In the rows, zero is written as 128.
A single turn carries every row of the set below to another of its rows. Some are shown first; where does it send the rows asked next?
vus: [130 144 144 139 148 141 159 155  93 116 128 135  90 114 111 136 130 156
 112 152 109 112 132 117 138 139 109 142 130 119 124 126 140]
devol: [116 153 147 115 135 141 148 121 116 122 145 151 106 112 140 119 130 192
 166 120 158 128  85 117 121 113 123 110 113 155 146 128 133]
nipa: [143 142 155 138 150 131 153 158  93 116 128 131  93 129 111 149 115 153
 112 139 110 115 136 131 136 143 113 144 127 119 124 124 136]
Guki: [151 126 152 135 122 123 146 140 115 148 126 145  99 104 155  90  94 140
 166 109 129 139 115 108 130  88 121 126 107 161 169 132 137]
Buv: [123 134 162 112 107 169 155 102 102 150 163 126 100 145 115 122 115 122
 154 107 144 117  78 125 155 122 154 130 143 116 125 162 126]
ridi: [121 138 165 114  95 165 156 106 101 151 157 117  96 146 124 131 115 123
 164 113 142 127  85 127 147 131 146 126 139 109 132 160 116]
fug: [157  99 133 127 138 143 137 147 100 157 155 149 110 119 125 138 124 144
 161 107 110 122  58 120 133 121 139 155 119 103 115 116 115]
tud: [157 116 155 136 134 119 141 133 112 160 125 153 105 100 146 103 101 138
 160 107 116 141 111 117 125  80 124 116 102 157 163 146 134]
Lisut: [165 119 165 133 113 122 133 139 111 164 130 141 101 105 149 105 103 137
 166 112 122 136 121 110 128  93 118 126 103 162 170 139 136]
noti: [121 152 151 116 133 141 157 123 116 125 151 158 108 111 142 122 125 191
 167 131 161 120  90 129 131 114 124 120 104 157 145 124 132]
Gobo: [157 122 151 143 124 118 146 132 106 160 128 137 102 108 148 103  90 144
 155 110 111 138 108 111 130  83 111 120 101 172 156 138 141]
vabeg: [121 137 170 116 100 166 137 106  96 153 165 116  97 145 123 123 119 130
 157 109 136 130  87 127 143 129 137 124 150 107 133 160 112]
bado: [153  96 139 125 134 150 127 148  92 159 151 155 109 111 122 135 129 145
 152 120 110 129  58 121 123 130 139 149 113 107 115 117 121]
nal: [161 117 169 136 127 121 148 126 103 148 134 139 105  97 144 101 101 133
 170 113 119 146 112 113 130  85 123 126 101 171 149 139 152]
Lizu: [134 143 145 148 156 133 160 153  89 108 127 132  96 127 114 147 117 144
 119 137 107 104 125 128 151 143 114 142 125 132 127 121 136]
Seke: [138 145 153 138 144 136 159 159 104 118 132 126  94 121 117 146 114 154
 106 136 105 107 136 122 131 134 110 142 129 115 132 112 126]
buni: [134 149 143 147 148 134 153 151  86 122 130 134 100 131 120 137 126 150
 106 126 100 107 132 122 129 129 106 154 130 134 127 112 142]
Boda: [120 139 175 117 108 167 141 116  96 152 168 117  98 150 112 131 120 133
 158 114 132 127  72 109 162 129 145 132 137 109 135 152 119]
Kozo: [143 138 138 155 127 169 144 118  96 176 122 121 109 126 121 131 127 150
 154 142  98 112 114 125 134 129 138 105 140 145 141  98 173]
deso: [149 128 167 150 130 123 152 136 111 157 124 142 105 103 155 100  90 134
 155 119 115 138 116 114 129  82 112 121  99 158 160 130 129]
zal: [163 118 168 127 126 127 141 135 107 156 127 142 106 104 152  98  93 127
 169 113 123 135 121 115 121  88 120 124 107 162 158 138 142]
zuke: [143 146 144 160 130 162 148 116  98 169 117 119 116 134 128 125 122 144
 145 144  94 115 111 130 117 128 139 116 135 143 131 103 177]
gur: [124 154 143 143 154 131 152 154  92 116 138 136  96 118 104 139 121 146
 118 141 103 108 126 116 144 138 121 151 138 113 136 119 134]
Dipa: [167 118 150 136 120 132 148 126 116 148 141 133 109 101 147 101  96 139
 170 106 128 141 112 116 136  84 119 122 112 165 174 133 139]
keva: [128 128 164 122 107 176 150 104 102 156 167 108 107 139 114 117 127 132
 163 103 149 124  86 119 153 123 139 128 131 113 133 162 119]
loz: [150 100 142 122 139 145 130 147  89 153 155 151 112 116 118 141 115 135
 163 110 111 129  54 118 137 141 137 149 113 103 123 123 119]
ved: [130 127 166 117  90 156 152  99  92 163 167 113  96 136 113 123 123 129
 154 112 149 122  83 125 147 123 139 129 124 114 138 163 117]
vin: [125 129 166 126 101 164 148 111  94 162 169 119  94 150 112 134 115 130
 165 105 136 132  76 127 150 128 134 129 134 110 134 159 110]
Bereb: [115 142 147 117 127 141 151 125 120 128 149 146 109 111 143 123 129 194
 167 137 160 125  80 131 128 119 122 112 103 150 147 120 130]
dalez: [143 146 146 157 128 167 149 112 103 163 118 122 115 132 127 123 124 144
 149 137  94 114 110 130 129 129 142  99 135 137 134  99 177]
tisot: [139 148 150 136 153 140 147 148  91 123 127 115  99 123 105 142 121 150
 108 140 107 105 135 122 130 135 113 150 135 123 129 115 142]
sig: [133 142 145 137 153 144 140 148  95 112 132 129  93 123 109 129 116 149
 109 139 104 109 129 126 142 146 115 146 139 108 135 133 138]
Valiv: [122 123 162 119 106 159 149  95 101 161 162 107 104 147 120 125 119 127
 164 121 138 115  81 124 153 126 139 120 135 108 126 156 114]
limas: [139 136 137 154 129 167 146 113 104 171 116 129 118 127 128 121 127 147
 148 139  97 110 105 136 120 129 142 100 138 141 145  98 167]
mez: [160  95 137 127 134 147 129 142  85 153 150 150 112 110 127 141 119 138
 157 112 112 126  54 119 133 129 140 152 119 108 118 125 123]
genug: [124 148 143 114 124 145 157 127 112 123 147 151 111 111 137 113 119 190
 167 124 169 123  93 133 130 108 127 113 107 155 149 126 131]

Kozo goes to fug
Lisut goes to Seke
Now find these:
buni goes to Boda
Valiv goes to tud
limas goes to bado
nipa goes to ridi
Gobo goes to gur
sig goes to ved
Lizu goes to Buv
Guki goes to tisot
noti goes to dalez
zuke goes to loz

